The rows below fall into families. The same turns and mirrors carry the whole set onto itself and the rows of a family onto each other. For each named row, which other rows are in its family? Write them in the order they are listed.
These 16 rows form 4 families of 4 rows each.
V: [ 23  -7 -12 -13   4  28   3 -25  -6  19 -35 -11 -11   5  16]
T: [ 13 -18   4   6  26  -2   1 -24  -9  19 -20  -4 -17   2 -10]
D: [ 20  -3  -9  -6  11  22  -1 -17  -2  29 -39 -10 -14  -9  -2]
P: [ 24  24   1 -15  15   8   4 -30  -3  -8 -37   3 -14   9  17]
S: [ 20   6  16  -1  10  -2  -3 -25  -3   3 -22 -14  -5  19  33]
F: [ 17  11  23   8  16 -14  -9 -15  -1  13 -27 -17 -12   1  10]
N: [ 23  25  -4 -13  23   9   4 -23   2   0 -38   8 -11   3   5]
L: [ 22  26  10 -10  13  -2  -1 -28  -6  -8 -40  -4 -20   1  12]
Q: [ 21   5   0  -5  23  10   3 -17   8  13 -20   2   6  20  21]
C: [ 17   9   6   4  28  -2  -4  -8  10  23 -25  -1  -1   2   0]
A: [ 16 -21   5   0  16   3   4 -35 -15   6 -16  -8 -15  17  14]
Y: [ 20  -2   5  -1   3   9  -7 -20 -10  22 -41 -22 -24 -13   2]
H: [ 21  27   6  -8  20  -1  -1 -22   0   0 -41   1 -18  -5  -1]
B: [ 14 -19  13   7  17  -8  -1 -30 -17  10 -20 -13 -22   5   2]
E: [ 15 -21  -4   0  24   8   7 -28  -8  15 -16   1 -10  14   2]
X: [ 22  -5   2  -8  -4  16  -3 -29 -14  13 -38 -24 -20   0  21]

The rest of the family of N: P, L, H
The rest of the family of V: D, Y, X

The rows below fall into families. The same turns and mirrors carry the whole set onto itself and the rows of a family onto each other. For each named row, which other rows are in its family? Write them in the order they are listed.
These 32 rows form 4 families of 8 rows each.
pugi: [  3   5   5  14  -5  11 -15   3  -4  -6  12  -3  -7   0  -5  -1 -27]
det: [  7 -15 -10  -9  10  -9  13  17 -17   1   8   0   8   3  -9  13   0]
Tel: [ -2  -7  -3  -3   1 -23  12   9 -16  -9   7  -6  22   0  -2  17   8]
fipam: [  5 -10  -9  -1  -1 -22  14   7 -20  -7   6  -8  18   1  -1   9   8]
bibot: [  0  -7  -9  -6   5 -22   9  10 -19  -5   8  -8  21  -2  -5   7   4]
loru: [ 13  -8  -6 -17   6  -8  16  13   0   2   3   6   7   5  -5   6  13]
zes: [  2  14  12  10  -9  16 -10   9  11  -5   2   0  -9   2  -2  -5  -9]
vis: [ 12  -8   0 -12   3  -9  18  15  -1   1   4   5   7   4  -5  17  13]
noz: [ -4  19  12  11 -14   8 -12   0   8 -14  -1  -3   3   2   2  -9  -5]
kisam: [  5 -14  -4  -5   5 -12  15  16 -16  -4   9  -2   9   3  -9  23   1]
gur: [  6  11  10  10 -12  15  -9   2  17  -6   6   2  -9   5  -1   1  -9]
bona: [ -3  21  13  12 -13   7  -9   3  16 -10   3  -6   5   3   3  -6  -4]
Madur: [ -2   7   8  17  -8  13  -8   9  -2 -14   9  -9  -4   6  -6   4 -25]
Muton: [ -1  19  11  13 -17   2 -12  -5  14 -13   6  -5   5   1   4  -3  -5]
mif: [ -8  11   7  21 -13   1 -15  -1  -1 -13  12 -11   5  -2   0   3 -18]
binif: [ -5  13   5  16  -9   0 -17  -5  -3 -11   9  -7   7  -4   1  -7 -19]
Zetav: [-10  16   9  19 -12   4 -12   2   0 -17   6 -11   9   3   1  -2 -15]
bezi: [ 15 -11 -12 -12   3  -8  16  14  -4   2   7   3   1   2  -5   8  13]
nanel: [  9  12   7   7  -6  14 -12   2  12  -1   7   3  -9   2  -2  -6 -14]
boso: [  6  12  11  10 -10  16  -6  10  13  -7   5  -4  -9   6  -4   0 -13]
Paz: [ 11 -15 -10  -2   3 -13  16  17 -18   2   8  -5   6   1  -5  14   4]
bif: [  0  10  10  15  -9  12 -11  10  -2  -8   7  -8 -10  -1  -7   0 -22]
Lesat: [  2  19   8  10 -11   4 -15  -6  12  -7   5   0   3  -1   4 -11  -7]
Mus: [ 12 -10  -7  -7   3  -9  17  15  -4   6   4   4   6   4   0   9  17]
Vit: [  8  -5  -7  -6  -1 -18  16   5  -7  -3   1   1  18   4   5   4  20]
tur: [ -1  -8 -14  -2   2 -22  10   5 -18  -7   8  -4  19  -2   0   5  11]
Tid: [  6  -1  -6 -13   2 -22  11   6  -3  -5   3  -1  21   0  -2   2  17]
Gafo: [  7 -17 -15  -5   5 -13  13  12 -21  -4  10  -2   6   2  -7  11   2]
boti: [ -1   3   7  18  -8  14 -11   7   1  -7  12  -4  -9   3  -3   7 -23]
lino: [  7  -3 -11  -9   0 -18  12   7  -2  -1   5   1  13  -2   2   2  23]
dubo: [ -5  14  10  16 -14   4 -14   0  -4 -17   4 -12   3  -2  -2  -4 -19]
Lam: [  5  -1   0 -10  -1 -20  14   8  -1  -5   3   1  20   1   0  12  20]

The rest of the family of bezi: bona, Madur, Zetav, boso, tur, Gafo, lino
The rest of the family of boti: det, bibot, loru, gur, Muton, mif, Tid
The rest of the family of Lam: pugi, Tel, vis, kisam, binif, nanel, Lesat

